Each row is where one point has got to under a steady rotation. How many steps took it there?
The counts run from 0 to 727.
[-28   4  18  24 -17   1  31 -16 -10  -9 -21 -11  40   0  27   3   4   2
 -31   7  19  -7   8  19 -13   9  10 -10  14 -34 -32 -22  11 -10 -16  -1
 -10  -1  12  35  27  19   9  -6  12 -12  25 -24   3  -8  -5 -15   8  18
 -21  10  40  13   3   9  12  40 -32   4 -30   0 -25  -2  -2  -9   0  -8
 -26  35  25  -7]	131
[  1 -53  14   6   6  -2   4   7 -25  -6 -11  10  16  14   2 -24  20   7
  -2  18  -2  -9  17  13   3   5  -4  -5  33 -50 -22  -2  22   1 -11   1
  -1   9 -23  19  -1  36  22  14  -6  10  35 -23 -12   3  -9 -21  14  -1
 -19  -8   6  -3  13  -8   0  -2 -22   2 -17   4   9   4 -25   4 -19  48
 -12  46  -4  25]	726
[-44  11  24  23   5 -31  29   4   4  -8  -5  29  19   9   6 -16  18   7
   3 -17  10 -15  19  25 -11  -4  -3  21  17 -23   4  -4 -16  10 -29  12
 -36   6   4   0   5 -39  -6  12   0  15  17 -19   4   0  -6 -20 -10   9
 -18  14  16  10   5   0   0   4 -38 -22 -11  -8 -14 -15  20 -14   0  -2
  -6  42  32   6]	564
[-32   1  -4  28 -17   5   9  19   1   3  20   9   8   8 -25  -3  24 -11
 -22 -13   7  -1  -4  35 -19   7 -20  -5  22 -28   6  18  23  -6 -16  11
 -21  37  18  -1  22 -15   8 -23  -5  16  10 -34 -10  21 -30 -26  -4  23
  -4   8  12  22   0  -1   7  -1 -16 -10  11   9 -19  -4 -13 -20   1  11
   1  44  31  32]	666
[-17  28  20  24   0  24   8   2 -16  11  12 -22   2   3 -12  20 -18 -44
  -5 -17 -25  -5 -15   3 -18  23 -10   8  31  -6   1  -1   1 -17 -52  17
 -24  12  36   5  25 -40  -4 -28 -13   3  10 -19  -4  13 -11  -7  11 -14
 -20 -11  -8  12 -12  13  14 -10  -8 -20   1 -13 -36   7  19  -1   3 -27
 -19  18  25  10]	182
[-16  20  -8  30   5 -24  31  41   1   0  16  -6  -3   5 -16  19  31  -8
 -13  -2  12  -6   4  28 -31  -2  -8  -2  15 -14 -12   3   8 -20 -51   2
 -13  25  -5   9  25 -21  26 -23   5  17   1  -7   1  46 -13 -14  28 -15
  -7  -4  -5  -8   4   6   2  -6 -18 -27 -17 -12 -20  14  11 -23 -10  24
 -13  10   2  21]	281
[ 26 -34  38  26  10   0   6   6 -24   8 -11   2   9   9  23  13 -24 -21
  19  14 -25  -1  -5 -11 -19  18   5  17  29 -28 -20   2 -21   1 -52  17
   5   4 -18  11   7  -9  -6  -7 -12  13  30 -18   3   2  -9 -11  48 -19
 -16 -20 -12 -22  -2   9   6  13 -26 -32  -6  -5  -2  17  10   5 -20   4
 -22  26  -8  14]	557
[ 18 -26  -7  28  24 -26  12  31 -15   6  10   9   3  19  15  -7  -8 -18
  16  12   6   7  -7   8 -19  11  -6  11  28 -32 -22   6 -20  -3 -48  -4
  18  10 -20   6   9 -19  -1 -10 -12  22  18   9  -9   9 -12  -4  42 -17
  -4  -5  -5 -12   6 -10  25  -8 -27 -42 -17  -5 -16  11  34  -8 -31  29
  -9  10 -17  23]	418
[ 17 -35   9  33  -3   1  10  14   4  -8  -2  20  34   7  26   6 -37 -17
  10  26  16  19  10  14 -20  25  -6  13  13 -36  -5  13  -9   2 -15 -13
   0  29 -16   9   3  -5  -6 -20   2   7  29 -44  -2  -4 -20 -12  35  32
  -1  -2   7   5   6  -3  19  18 -26 -21 -12  11 -11   5   6  -3   3   2
 -12  49   3   7]	32
[ -1 -27   2  36  33 -17   1  11   3 -22  13  28  14   6  27 -18  -8 -18
  34  29   2  18   3  13 -27  32  -3  21  14 -46  -6  17  -8   7  -7  -9
   2  23 -17  11  -5 -12 -17  -2  -3  20  11 -25   6  10 -14 -21  38  13
  -5   4   6  19   2 -14  16  11 -32 -28  -3   7 -11  -1  16 -38  -6  19
  -8  27   4   8]	72
[ -6  20   7  20  39 -31  30  39  -8  -9 -14 -26   1  23  -6   3  25 -20
   5  -8  13  -1  36  12 -18   6 -12   9  35  -5   3 -12  -3  -1 -33  13
 -13   0  11 -17  -7 -11 -12  -2 -11  20  17   3  27  -4  -1   1  25 -43
 -17  -4  -4  -7   8  12   8  -6  -8 -13 -25 -16  -5  13  22   0 -25  36
   1  35   5  31]	676
[  0 -10  -1  16   6   0  17 -16 -29 -12 -41 -21  29  -6   4  -3  24 -24
  -5 -16  -3   1   8   9  17   1  18  12  14 -25 -20 -17 -14   4  -3  11
 -14   2   9  55  19   3 -15  37   9  15  17 -17  25 -13  10   7 -14  -9
 -18  -5  47  31   0   1  18 -13 -20 -11   7 -10 -11 -18 -21   6 -28   7
  -9  26  18 -11]	18
[  0  13  28  31   5   1  22 -32   1  13  -6  18  34 -13  33  11   5  -2
 -18  28  -3  17  -5  17 -11  31  14  31  15 -25 -16  11   4 -10 -39  17
 -21  10 -17  25  30 -23  -7 -29  -6 -12  10 -20 -12  -7 -17 -11   7   5
 -33  -6   9   4 -21  -8   5  10 -19  -8 -11   0 -31 -14  17   8  10 -11
 -17  19  16  11]	69
[ -2 -24  -3  24  11  10  -7  -8  -3   5 -12   2  27  22   9 -11   7 -35
   4  26  17  21  -6  -5   5  26 -17  23  14 -32  -8 -18   4  -9  -3 -17
  10  24 -14  27   7   5 -16  -2  -6   8  17 -34  -7 -21 -21   6 -16  25
 -20 -23  37  41  24  -2  40 -20  -9 -10 -11 -10 -16 -11 -12   3 -21   4
 -18  21  13   7]	95
[ 33 -14  -4  19  -4  34  -8 -13 -33   8 -23 -27  11 -17   2   6   3 -38
 -24  -1   1  17 -11  14   2   7  14 -16  24 -28 -34  21  18 -40 -21  12
   4  11  -1  53  36   8 -13 -10  -1 -14   6 -17   9  -4 -10  13   6 -10
   6 -18  30  11 -20   0  22 -20   0   4   9   2 -22  -4   0  26 -21   7
 -12  21  -9  -5]	198
[  0 -19   0  11  34  18  -7 -14 -22  -2  -8 -19  10   7  -1 -27  28 -34
   9  25  -5   4  17   5   4  22  -7  16  47 -44 -12  -9  38 -21   2   0
   1  -2   2  26   1  26  -8  11  -8  -3   7  -4  -7 -15  -9   8   7 -18
 -29 -15  18  37   2 -11  15 -25   4   8 -15  -5 -15  -9  -1  -5 -27  30
 -22  20   5  17]	648
[ 22 -27  -5  22  20  27 -19   6 -32  -3 -24 -23  -1  -8   5  -5   0 -42
   3   6  -5   8  -4  15  -9   6   4 -18  32 -35 -27  20  29 -33 -15   2
   8  -2   3  42  14  14 -21   4   3 -15   6  -9  12   8   1   4  13 -28
   3  -4  27  13 -16   0  30 -25  -7   1   5   9 -11   4  18   6 -27  22
 -12  18 -20   0]	21
[-26  26  -7  20  12  -9  20  31  -7 -21  10  -2  10  14 -33 -14  25 -24
   1 -13  18  -2  37  20   6  -9 -19  11  29 -34  11 -12   9   9  10  -1
 -24  22  29  -4  -7   6  -2   5  12  21  11 -30  12  -7 -10  -8   9   0
 -27   1  10  38  -2  11   5   5 -15  -7 -16   6 -21   9   2 -28 -19  28
  -7  44  41  14]	153
[ 18   9  14  41   5  12  15 -24   2   0   8  19  38  -9  32   4  -2 -20
  -7  26  -4  27  -1  14 -13  29   5  26  15 -32 -12  26  -4 -15 -33  11
 -10  24 -10  23  20 -23 -11 -36  -2 -14   6 -24  -4  -4 -26 -14  35   9
  -8  -1  11  20 -24  -7  12  15 -20 -17  -9   9 -35  -7  24  -9   4  -8
 -14  21  17   3]	70
[ 11 -16  32  32  25  20  -7  -2 -25  10 -35 -44  19  12  13  23  -1 -54
  17  21 -20  13  -2 -15 -14  37  -1   4  29   7   0  -1  17 -29 -31  14
 -19  -6   7  14  14   3 -22   3  -4  11   5 -22  16  -1  -4   2   5 -34
 -12 -28  13   9  -1   4  22 -28   5   5  -3 -14  -4  -3   9  18  -5   3
  -9  20 -11   7]	262
[ 24  14 -11  19  23  18  -4  -1 -37  -6 -18 -22 -10 -17 -11 -10  16 -41
  16  -1 -21   5   5   8   5   3  12   3  41 -32 -24  13   4 -25 -22  14
  -3 -11  20  43  13 -15 -26   4  -1 -13   1  -5  12   0  19   7  19 -56
 -17  -6   2  11 -35  -1  16 -30 -10  -5  -1   3 -26   0  30   9 -28  14
 -12   8   2 -12]	712
[ -5 -16  16  18 -23 -20  27  17 -17   3 -17  -7  20   3   1  28   2  13
 -36 -14  19 -16  -1  14  -2 -10   4  -1   5  -9 -31 -10  -6 -15 -57  16
  -8  17 -15  22  32 -24  18   3  -1  15  25 -18   1  17 -17  -6  -8  -8
  -6 -20  26 -23  23  17  15  -3 -28 -23  -4 -20 -13  -4 -14  23 -13  10
 -20  35  -9  13]	693
[ 16  10  -5  30   5  -4  20  43   9   1  19  31  19  -4  -4  20  10 -13
   0  40  21  16  38  13 -13   6  -7   9  11 -19   5  25  12 -11 -34 -13
 -12  27 -29  -3   7  -7  15 -18  10  11  -3 -45  -1  29 -20 -25  36 -10
  -5  -3  -8  -3  -7   6   1 -13 -23  -2 -27  16 -19  14  20  -3   1  27
   1  26   5  -3]	522
[ -9  12  10  26 -15 -12  28  39  -9   3  -3  -1  16  19 -15  22 -17 -13
 -17  11  16 -12  12  -6 -12  -7  -7   1  14  -7 -19 -30  -7 -15 -49 -19
   6   2  -5  10  16 -16  14 -15   8  12  29 -38  -6  14 -15 -20  20  -8
 -11 -14  -1 -16  33  27  15  -2 -21 -26 -46  -1 -34  28  18  -2 -11   5
 -17  11  14  -2]	65
[ 11  26  23  26  29  15  16 -27 -12  -2 -22  -2  38 -16  17   8   7 -30
  10   8 -17  21  18   8   5  20  17  22  32 -12   8  26   5  -2 -19  29
 -35  14  13  22  10 -13 -28  -6   2 -16   6 -29  21 -27   2  -5  13 -19
 -26  -5   8  20 -31 -13   0   3 -13   5   1   6 -10 -16  16   7   3 -12
  -7  46  31   5]	326
[-16 -19  12  12 -37  36  -9  11 -23  12  -7   6  16   3 -28   2  -5 -17
 -23  13   9 -13 -15   2   4   1 -15 -20  27 -22 -24 -16  39 -22 -30  -4
  -1  10   2  25  20  19  15   4  -2   0  18 -47 -24  23 -16 -11 -23   2
 -15 -21   3  10   7  15  16 -31 -19   1 -13   3 -19  -2   3   0  -8   8
 -20  17  12 -12]	551
[ 18 -34 -10  23  24   9 -19  28 -28   0 -13 -23  -7   2   5  -8  14 -49
   6   7  22  18  -8   9 -23   7  -8 -12  27 -23 -25  12  33 -34 -19  -9
   9   0  -3  26  10   7 -10   5  -5  10  -2  -6   8  21  -9   2   8 -27
   9  -9  16  10  -4  -2  36 -38 -13  -3   4  -1  -3  -2  13   6 -32  38
  -7  14 -33  16]	22
[ -5  18   3  19  -3   5  20  16 -21  -4 -12  -8  10 -14  -5  22  26 -21
 -14  32  19  -1  19   0 -15   8   8 -20  31  -8 -18   0  41 -27 -39  -3
  -4 -19 -11  20  22  16  14  -7  13 -23  -6 -24  -3  32  -1 -17  11 -37
 -12  -3   7  -9  -8  15   1 -19 -17  11 -41  11 -28   9  32  -6  -5  17
 -20   6   1 -20]	165
[-36   0  31  12  -1  -2   6  -8  -6  -5   1  43  13   1  -5 -26  13  -1
   4  -1  -2 -13  16  17 -10  -1  -3   6  37 -36  -2   2  23  10 -22  21
 -31   2   0  -9  -4 -19   6  15 -21  -3  20 -40 -12  -4  -8 -24 -16  -7
 -36  11  -8   1 -19  -7  -8 -15 -40  -2  -8   5  -7 -14  22  -4  -1  16
 -11  55  23   4]	703
[-31 -13  -9  16 -17  10   9  24 -20 -21 -27  -8  13  10 -19  -5  -3 -26
  -8 -20  18  -6  16   9  -7  -6  -6 -13   6 -19  -3 -34   3  -4  -3 -18
  -7   3  21  24  20   3  -4  27  25  19  20 -33  10  10   5   0 -13   8
  -8   4  33  34  24  11  29   0 -31 -18 -12   1 -19  -3  -8 -16 -10   7
 -10  17  30 -28]	194
[  9  -1   3  27   0   2  11  20 -30 -12 -18 -34   1  -2  -6  18 -14 -33
 -11 -51 -11  -1   4  17  -7 -13  -3  -5  13 -17 -10   8 -24 -13 -31  23
 -17  24  26  33  30 -32  -8  -5  12  28  23 -11  26  10   6  -4  25  -8
  -8   1  21   7  -1   6  26   6 -19 -30  16  -2 -14  -2 -20   2 -10   6
  -1  27  20  10]	81
[ 26 -22  -1  14  11  28  -9  -9 -40 -10 -29 -27   4 -22   2  -6   8 -39
  -6  -5 -11   9   3  18   2   1  14  -8  32 -36 -36   8  16 -24 -10  13
   2   3  11  57  20  11 -14   3   2 -18  13 -13  21   1  11  14  10 -30
   1  -4  24  14 -25  -1  19 -15 -10   3  13   8 -15  -8   4  10 -25  13
 -18  22  -7  -5]	20
[ 16  -5 -16  33  20   5   1   2  -5 -19 -16  -7  26   0  26 -16 -10 -50
  18   9  26  26  32  12 -14  17   2  20  21 -27  -5  15   3  -5   7 -21
   3  20  12  22  -6  -4 -35   2   7  -5  14 -28  28 -31   3   3  27  -1
 -10   4  29  37  -8  -9  36   8 -17 -10  -9  11 -21  -5  16 -14 -12   8
   6  29  13  -4]	506
[-34  25  15  26  -4  12   1  12  -3  10 -18  -1  20   8 -10   7   4 -38
  10   4  13  12  20   1 -19  22 -15   0  18  21  32   3  24 -19 -24  -1
 -40   1  13 -11   7 -27 -16   2  -1   3   5 -46  12   1  -9 -18 -33 -17
 -24  -8  12  18  -6  10  18 -33 -14   1  -4   1  -8 -20  33   2   5  -8
   0  39  26   0]	641
[-39  21  -9  28  -1  13   9  15  -1 -18   1 -14  12  11 -23  -9   0 -44
   1  -7  14   8  18  10 -13  19 -17  -2  12 -13  10 -12   6  -8   0 -18
 -15  15  38  13  13 -11 -13  -5  18  13   7 -37  18   3  -9 -11  -6  11
 -14   5  29  52   7   6  28  -2 -21 -17  -7   8 -33 -11   4 -32  -2  -4
  -9  20  43  -8]	15
